In the data rows, zero lies at 4.5, halfway between 4 and 5.
Each row below has a hidden score, from 0 to 30, with 15 about the middle. What is it? The score is a weighted sum of the row's numbers plus the product of two more (or one squared), each taken from its middle value.
np.array([5., 6., 6., 6., 6., 5., 7., 3., 6., 2., 4., 3., 2., 3., 3., 4.]) -> 18
np.array([2., 5., 3., 4., 2., 5., 2., 5., 2., 6., 3., 6., 4., 6., 5., 6.]) -> 19
np.array([6., 4., 7., 3., 6., 2., 5., 3., 3., 2., 2., 3., 2., 5., 3., 7.]) -> 11
np.array([2., 3., 3., 5., 6., 6., 4., 6., 6., 6., 4., 5., 6., 5., 5., 4.]) -> 23
np.array([3., 3., 6., 6., 3., 6., 6., 5., 3., 6., 6., 6., 3., 7., 6., 5.]) -> 20
np.array([7., 4., 7., 3., 6., 2., 6., 2., 5., 2., 4., 2., 3., 3., 2., 4.]) -> 12
np.array([2., 2., 3., 3., 2., 3., 3., 3., 2., 4., 2., 5., 3., 7., 4., 7.]) -> 22
np.array([7., 4., 6., 5., 6., 6., 6., 6., 6., 7., 7., 6., 7., 7., 7., 7.]) -> 9
np.array([2., 4., 2., 6., 2., 7., 3., 6., 4., 7., 6., 7., 6., 5., 7., 3.]) -> 17
np.array([2., 2., 3., 3., 2., 3., 3., 4., 2., 5., 2., 7., 3., 7., 5., 7.]) -> 20
np.array([4., 2., 3., 2., 3., 2., 3., 2., 3., 3., 2., 2., 4., 3., 2., 2.]) -> 18
np.array([6., 6., 6., 6., 6., 6., 6., 6., 6., 5., 6., 5., 7., 4., 7., 3.]) -> 20
np.array([7., 6., 6., 6., 6., 6., 6., 6., 6., 6., 6., 6., 7., 5., 7., 5.]) -> 18
np.array([6., 6., 6., 6., 6., 6., 6., 5., 7., 5., 6., 4., 6., 3., 6., 3.]) -> 17
np.array([5., 4., 5., 2., 2., 3., 3., 3., 3., 2., 3., 2., 3., 3., 3., 3.]) -> 25
np.array([5., 2., 3., 2., 4., 3., 2., 2., 4., 3., 2., 3., 4., 3., 2., 3.]) -> 12
np.array([2., 4., 2., 5., 2., 6., 4., 6., 4., 7., 6., 7., 6., 5., 7., 3.]) -> 20
np.array([7., 5., 6., 4., 7., 3., 6., 2., 5., 2., 4., 3., 2., 3., 2., 5.]) -> 10
np.array([4., 6., 4., 6., 5., 6., 6., 7., 7., 7., 6., 6., 6., 6., 6., 5.]) -> 15
np.array([6., 2., 6., 3., 6., 2., 6., 3., 6., 2., 6., 4., 6., 3., 6., 4.]) -> 12
np.array([5., 2., 3., 2., 2., 2., 3., 3., 2., 4., 2., 6., 3., 7., 6., 7.]) -> 17
np.array([4., 6., 5., 7., 7., 7., 6., 6., 6., 6., 6., 5., 7., 5., 7., 4.]) -> 24
np.array([2., 3., 3., 4., 2., 5., 2., 6., 3., 7., 4., 7., 6., 7., 6., 5.]) -> 15
np.array([3., 5., 3., 7., 4., 6., 4., 7., 6., 7., 7., 6., 7., 4., 6., 2.]) -> 19
np.array([2., 7., 3., 5., 2., 6., 3., 6., 3., 7., 3., 6., 4., 7., 5., 7.]) -> 25
np.array([2., 7., 3., 5., 3., 7., 3., 6., 3., 7., 4., 6., 4., 7., 6., 7.]) -> 25
np.array([2., 5., 4., 5., 6., 6., 6., 7., 6., 7., 5., 7., 6., 7., 6., 7.]) -> 17
np.array([3., 2., 3., 3., 2., 3., 2., 4., 2., 6., 3., 7., 4., 7., 6., 7.]) -> 15
np.array([4., 4., 3., 2., 3., 2., 3., 2., 3., 2., 3., 2., 3., 2., 3., 2.]) -> 19
np.array([3., 6., 4., 6., 3., 7., 4., 6., 5., 7., 6., 7., 6., 6., 7., 5.]) -> 16
np.array([5., 6., 6., 6., 6., 5., 7., 4., 6., 3., 5., 3., 4., 3., 2., 3.]) -> 14
np.array([3., 4., 2., 3., 3., 3., 2., 3., 3., 3., 2., 3., 3., 3., 3., 2.]) -> 16
np.array([4., 6., 5., 6., 6., 7., 6., 6., 6., 5., 6., 4., 6., 3., 4., 3.]) -> 16
np.array([3., 3., 3., 2., 3., 2., 3., 2., 3., 2., 2., 2., 3., 3., 3., 3.]) -> 22
np.array([3., 6., 4., 6., 4., 7., 4., 7., 4., 7., 5., 7., 6., 6., 7., 5.]) -> 15
np.array([4., 6., 6., 5., 6., 3., 5., 5., 5., 3., 3., 4., 2., 3., 3., 3.]) -> 2
np.array([2., 7., 3., 5., 3., 6., 3., 6., 3., 7., 3., 6., 3., 7., 4., 7.]) -> 22
np.array([4., 6., 5., 5., 4., 2., 3., 3., 3., 2., 3., 2., 2., 3., 3., 3.]) -> 11
np.array([6., 4., 5., 2., 2., 2., 5., 3., 2., 2., 5., 3., 2., 2., 5., 3.]) -> 23
np.array([4., 3., 2., 2., 4., 3., 2., 2., 4., 3., 2., 2., 4., 3., 2., 3.]) -> 14
np.array([6., 5., 7., 5., 7., 5., 7., 4., 6., 3., 5., 3., 4., 3., 2., 4.]) -> 12
np.array([5., 5., 5., 6., 6., 7., 6., 6., 6., 6., 6., 6., 7., 6., 7., 5.]) -> 16
np.array([7., 2., 5., 2., 3., 4., 2., 7., 3., 3., 2., 6., 3., 4., 2., 7.]) -> 6
np.array([6., 2., 3., 4., 2., 3., 3., 3., 2., 2., 4., 2., 2., 3., 4., 3.]) -> 8
np.array([6., 5., 7., 4., 7., 3., 6., 2., 6., 3., 6., 2., 5., 3., 5., 3.]) -> 13
np.array([7., 3., 5., 2., 3., 3., 2., 6., 3., 5., 2., 7., 4., 4., 3., 7.]) -> 5
np.array([3., 5., 2., 6., 2., 6., 3., 6., 3., 7., 4., 7., 5., 7., 6., 6.]) -> 15
np.array([6., 6., 7., 6., 6., 5., 7., 5., 7., 3., 6., 2., 5., 3., 3., 3.]) -> 8
np.array([6., 6., 6., 6., 6., 7., 6., 7., 6., 6., 6., 7., 6., 7., 6., 7.]) -> 8
np.array([3., 2., 2., 2., 3., 3., 2., 3., 2., 5., 2., 6., 3., 7., 5., 7.]) -> 16
np.array([4., 7., 6., 6., 7., 6., 6., 5., 6., 5., 7., 3., 6., 3., 3., 3.]) -> 12
np.array([2., 5., 2., 6., 3., 6., 3., 7., 4., 7., 5., 7., 6., 7., 7., 5.]) -> 16
np.array([6., 3., 5., 4., 3., 6., 3., 4., 2., 7., 3., 3., 3., 7., 3., 4.]) -> 17
np.array([2., 5., 2., 6., 3., 6., 3., 7., 4., 7., 5., 7., 6., 6., 6., 4.]) -> 16
np.array([2., 4., 3., 6., 3., 5., 2., 7., 3., 5., 2., 7., 2., 5., 2., 7.]) -> 13
np.array([6., 4., 7., 2., 6., 4., 6., 2., 6., 4., 7., 2., 6., 4., 7., 3.]) -> 16
np.array([7., 5., 6., 4., 6., 3., 6., 2., 5., 2., 4., 2., 2., 3., 2., 5.]) -> 10
np.array([5., 5., 6., 6., 6., 6., 6., 6., 6., 7., 6., 7., 6., 7., 6., 7.]) -> 13
np.array([5., 6., 6., 5., 5., 3., 6., 2., 6., 3., 6., 3., 7., 4., 6., 3.]) -> 14
np.array([5., 6., 7., 7., 6., 6., 7., 6., 6., 5., 6., 5., 6., 4., 6., 3.]) -> 22
np.array([3., 2., 2., 3., 3., 4., 2., 4., 2., 6., 3., 7., 4., 7., 6., 7.]) -> 14
np.array([6., 3., 6., 2., 6., 3., 6., 2., 5., 2., 4., 2., 4., 3., 3., 3.]) -> 15
np.array([6., 2., 3., 4., 2., 3., 3., 3., 2., 2., 4., 2., 2., 3., 4., 3.]) -> 8
np.array([6., 5., 5., 2., 5., 3., 7., 3., 6., 4., 6., 3., 6., 4., 6., 3.]) -> 17
np.array([2., 5., 2., 6., 3., 6., 3., 7., 4., 7., 6., 7., 6., 6., 7., 4.]) -> 15
np.array([6., 6., 7., 6., 6., 6., 6., 7., 5., 7., 6., 7., 5., 7., 7., 7.]) -> 15
np.array([3., 6., 3., 6., 4., 6., 5., 6., 6., 7., 7., 6., 7., 4., 6., 3.]) -> 15
np.array([5., 3., 5., 2., 3., 3., 2., 2., 2., 3., 2., 3., 2., 4., 2., 4.]) -> 16
np.array([4., 5., 5., 6., 6., 7., 6., 6., 7., 4., 6., 3., 5., 3., 3., 3.]) -> 9
np.array([6., 6., 6., 6., 7., 6., 6., 4., 6., 3., 6., 2., 5., 3., 3., 3.]) -> 9
np.array([5., 6., 7., 6., 6., 6., 7., 6., 6., 5., 6., 5., 7., 4., 6., 3.]) -> 19
np.array([2., 6., 3., 5., 2., 6., 3., 5., 2., 7., 3., 6., 2., 7., 3., 6.]) -> 26
np.array([4., 3., 3., 2., 3., 2., 3., 2., 3., 2., 3., 2., 3., 2., 3., 2.]) -> 18
np.array([3., 4., 3., 4., 2., 4., 2., 4., 2., 4., 2., 5., 2., 5., 2., 5.]) -> 20
np.array([7., 6., 5., 3., 5., 2., 5., 3., 5., 2., 5., 3., 5., 3., 5., 4.]) -> 10
np.array([4., 5., 4., 6., 5., 6., 6., 7., 6., 6., 6., 6., 7., 6., 7., 5.]) -> 18
np.array([5., 6., 5., 6., 5., 6., 4., 6., 4., 6., 3., 7., 3., 6., 2., 7.]) -> 10
np.array([4., 6., 5., 7., 6., 7., 6., 6., 6., 6., 7., 5., 7., 5., 7., 4.]) -> 18
np.array([6., 5., 6., 6., 6., 6., 6., 6., 6., 6., 6., 6., 6., 7., 6., 7.]) -> 8
np.array([6., 4., 5., 2., 4., 2., 2., 2., 2., 4., 2., 5., 3., 7., 4., 6.]) -> 3
np.array([2., 2., 3., 3., 2., 3., 3., 3., 2., 3., 3., 4., 2., 4., 2., 5.]) -> 24
np.array([6., 2., 6., 3., 6., 2., 6., 3., 7., 2., 6., 3., 6., 3., 6., 4.]) -> 11
np.array([6., 2., 3., 3., 2., 5., 2., 6., 2., 6., 2., 6., 2., 6., 2., 6.]) -> 10
np.array([6., 6., 6., 4., 4., 2., 3., 2., 4., 3., 2., 2., 5., 3., 3., 2.]) -> 13
np.array([5., 3., 3., 2., 4., 3., 2., 2., 4., 3., 2., 2., 4., 3., 2., 3.]) -> 13
np.array([4., 4., 6., 4., 6., 3., 7., 3., 6., 3., 6., 3., 6., 3., 6., 3.]) -> 19
np.array([5., 6., 6., 6., 6., 6., 6., 6., 6., 6., 7., 5., 7., 4., 7., 3.]) -> 19
np.array([2., 6., 3., 6., 3., 6., 3., 7., 3., 6., 4., 7., 5., 7., 6., 7.]) -> 16
np.array([4., 5., 5., 6., 6., 7., 6., 6., 6., 6., 6., 6., 6., 6., 7., 5.]) -> 17
np.array([6., 2., 6., 3., 6., 2., 6., 3., 6., 2., 5., 3., 5., 2., 4., 3.]) -> 15
np.array([4., 4., 3., 3., 2., 2., 3., 2., 2., 2., 3., 2., 2., 3., 3., 3.]) -> 22
np.array([3., 6., 4., 5., 4., 4., 3., 2., 2., 2., 3., 2., 3., 3., 3., 2.]) -> 16
np.array([4., 5., 4., 4., 3., 2., 2., 2., 3., 2., 2., 2., 3., 3., 3., 3.]) -> 16
np.array([6., 6., 6., 6., 7., 6., 6., 5., 6., 4., 6., 3., 6., 2., 5., 2.]) -> 19
np.array([3., 4., 2., 7., 3., 5., 2., 7., 3., 5., 2., 7., 2., 5., 2., 7.]) -> 11
np.array([3., 6., 4., 6., 4., 7., 5., 6., 6., 7., 6., 6., 6., 5., 7., 4.]) -> 18
np.array([2., 6., 3., 6., 3., 6., 3., 7., 3., 7., 4., 7., 5., 7., 6., 7.]) -> 16
np.array([5., 5., 5., 4., 6., 4., 5., 3., 4., 2., 2., 3., 3., 4., 2., 6.]) -> 15
np.array([2., 6., 3., 6., 3., 6., 3., 6., 3., 7., 4., 7., 4., 7., 5., 7.]) -> 17
np.array([7., 2., 4., 4., 2., 4., 3., 4., 2., 4., 4., 4., 2., 3., 5., 3.]) -> 16
np.array([5., 7., 7., 6., 6., 6., 7., 6., 6., 5., 6., 3., 6., 3., 4., 3.]) -> 19
np.array([4., 6., 5., 7., 7., 7., 6., 6., 7., 6., 6., 5., 6., 4., 6., 3.]) -> 23
np.array([3., 6., 3., 6., 3., 7., 4., 7., 6., 7., 7., 6., 6., 5., 6., 3.]) -> 13
np.array([2., 3., 3., 4., 2., 6., 2., 7., 3., 7., 4., 7., 6., 7., 7., 6.]) -> 17
np.array([5., 6., 5., 6., 6., 6., 5., 5., 5., 5., 4., 4., 2., 5., 3., 7.]) -> 10
np.array([4., 2., 3., 2., 2., 3., 2., 3., 2., 4., 2., 6., 3., 7., 6., 7.]) -> 20
np.array([3., 3., 2., 3., 3., 4., 2., 5., 3., 7., 4., 7., 6., 7., 6., 6.]) -> 11
np.array([6., 5., 7., 3., 6., 2., 6., 3., 5., 2., 4., 2., 3., 3., 2., 4.]) -> 12
np.array([7., 2., 6., 3., 6., 2., 5., 3., 5., 2., 4., 3., 3., 3., 2., 3.]) -> 11
np.array([5., 6., 7., 7., 5., 6., 7., 7., 5., 6., 6., 7., 5., 7., 6., 7.]) -> 14
np.array([2., 4., 2., 6., 3., 6., 3., 6., 4., 7., 6., 7., 6., 5., 7., 3.]) -> 17
np.array([3., 5., 3., 4., 2., 4., 2., 4., 2., 4., 2., 4., 2., 4., 3., 4.]) -> 21
np.array([7., 4., 6., 4., 6., 4., 6., 3., 5., 3., 3., 4., 2., 6., 3., 5.]) -> 13
np.array([3., 4., 4., 6., 7., 7., 4., 6., 6., 7., 4., 6., 7., 7., 4., 6.]) -> 18
np.array([6., 6., 6., 5., 5., 3., 2., 2., 5., 3., 2., 2., 6., 4., 2., 3.]) -> 9
np.array([4., 4., 3., 2., 3., 2., 3., 2., 3., 2., 2., 3., 3., 3., 3., 3.]) -> 19
np.array([3., 3., 2., 2., 3., 3., 2., 2., 3., 2., 2., 2., 3., 3., 3., 3.]) -> 23
np.array([7., 2., 5., 2., 2., 4., 2., 7., 3., 4., 2., 7., 3., 4., 2., 7.]) -> 7
np.array([5., 5., 4., 2., 2., 3., 3., 2., 2., 2., 3., 2., 3., 3., 3., 3.]) -> 29
np.array([4., 4., 3., 3., 2., 4., 2., 5., 3., 7., 4., 6., 6., 7., 7., 6.]) -> 14
np.array([6., 2., 6., 3., 6., 2., 6., 3., 5., 2., 5., 2., 4., 3., 3., 3.]) -> 15
np.array([4., 6., 4., 6., 5., 7., 6., 6., 6., 6., 6., 4., 5., 3., 2., 3.]) -> 10
np.array([5., 6., 6., 6., 7., 6., 6., 6., 6., 6., 7., 5., 7., 5., 7., 4.]) -> 17
np.array([5., 2., 5., 2., 5., 2., 4., 2., 4., 2., 3., 2., 2., 3., 2., 4.]) -> 14
np.array([6., 6., 6., 6., 6., 6., 6., 6., 7., 5., 6., 4., 6., 3., 6., 3.]) -> 19
np.array([3., 5., 2., 6., 3., 5., 2., 7., 3., 5., 2., 7., 3., 5., 2., 7.]) -> 11
np.array([5., 4., 6., 3., 6., 3., 6., 2., 6., 2., 6., 2., 6., 3., 6., 3.]) -> 15
np.array([6., 5., 7., 3., 6., 2., 5., 3., 4., 2., 2., 3., 2., 4., 2., 7.]) -> 11
np.array([4., 6., 7., 5., 5., 2., 5., 3., 6., 3., 6., 4., 6., 3., 7., 4.]) -> 11
np.array([2., 6., 3., 6., 2., 6., 2., 6., 2., 7., 2., 6., 2., 7., 3., 6.]) -> 20
np.array([5., 2., 3., 2., 2., 3., 3., 4., 2., 4., 2., 6., 4., 7., 6., 7.]) -> 16
np.array([6., 6., 6., 6., 7., 6., 6., 6., 6., 6., 6., 5., 7., 5., 6., 3.]) -> 22
np.array([2., 2., 3., 3., 2., 3., 3., 5., 2., 6., 3., 7., 4., 7., 6., 7.]) -> 17
np.array([4., 3., 4., 3., 2., 4., 2., 6., 3., 7., 4., 6., 6., 6., 6., 5.]) -> 15
np.array([4., 7., 6., 6., 7., 6., 6., 5., 7., 5., 7., 3., 6., 3., 3., 3.]) -> 11
np.array([5., 3., 4., 2., 2., 2., 3., 4., 2., 5., 2., 7., 4., 7., 6., 7.]) -> 13
np.array([3., 5., 3., 6., 2., 5., 2., 6., 2., 6., 2., 7., 2., 6., 2., 7.]) -> 14
np.array([4., 6., 6., 6., 7., 6., 6., 6., 7., 5., 6., 4., 5., 2., 3., 2.]) -> 15
np.array([6., 6., 7., 7., 6., 6., 6., 6., 6., 5., 7., 5., 7., 4., 6., 3.]) -> 16
np.array([6., 7., 6., 6., 6., 6., 6., 6., 6., 7., 6., 6., 7., 7., 5., 6.]) -> 11
np.array([3., 6., 3., 6., 3., 6., 3., 6., 3., 7., 4., 7., 5., 7., 6., 7.]) -> 15
np.array([7., 2., 6., 3., 6., 2., 6., 3., 5., 2., 4., 3., 3., 3., 2., 3.]) -> 14
np.array([7., 5., 6., 4., 7., 3., 7., 2., 5., 3., 5., 2., 3., 3., 2., 4.]) -> 13
np.array([3., 5., 3., 6., 3., 6., 5., 7., 6., 7., 6., 6., 6., 4., 6., 3.]) -> 18
np.array([4., 3., 3., 2., 4., 3., 2., 2., 4., 3., 2., 3., 4., 3., 2., 2.]) -> 13
np.array([5., 4., 5., 4., 5., 3., 4., 2., 2., 2., 2., 4., 2., 5., 2., 7.]) -> 13
np.array([6., 3., 4., 4., 3., 6., 3., 4., 2., 7., 3., 3., 3., 7., 3., 4.]) -> 15
np.array([3., 6., 3., 6., 3., 6., 3., 7., 4., 7., 4., 7., 5., 7., 6., 7.]) -> 14
np.array([3., 5., 2., 6., 3., 6., 4., 6., 5., 7., 6., 6., 6., 5., 6., 3.]) -> 15
np.array([3., 3., 4., 5., 6., 5., 6., 4., 7., 3., 6., 3., 6., 3., 6., 3.]) -> 15
np.array([2., 2., 3., 3., 2., 3., 3., 4., 2., 4., 2., 6., 2., 7., 4., 7.]) -> 23
np.array([2., 2., 3., 3., 2., 2., 3., 3., 2., 3., 2., 4., 2., 6., 3., 7.]) -> 21
np.array([4., 3., 2., 4., 2., 7., 3., 4., 2., 7., 3., 4., 2., 7., 3., 4.]) -> 13
np.array([3., 6., 3., 6., 3., 6., 3., 6., 3., 7., 3., 6., 3., 7., 4., 6.]) -> 17
np.array([5., 6., 6., 6., 7., 7., 6., 6., 6., 6., 6., 5., 7., 4., 6., 3.]) -> 19
np.array([6., 3., 6., 2., 6., 3., 6., 2., 5., 3., 4., 2., 4., 3., 3., 3.]) -> 16
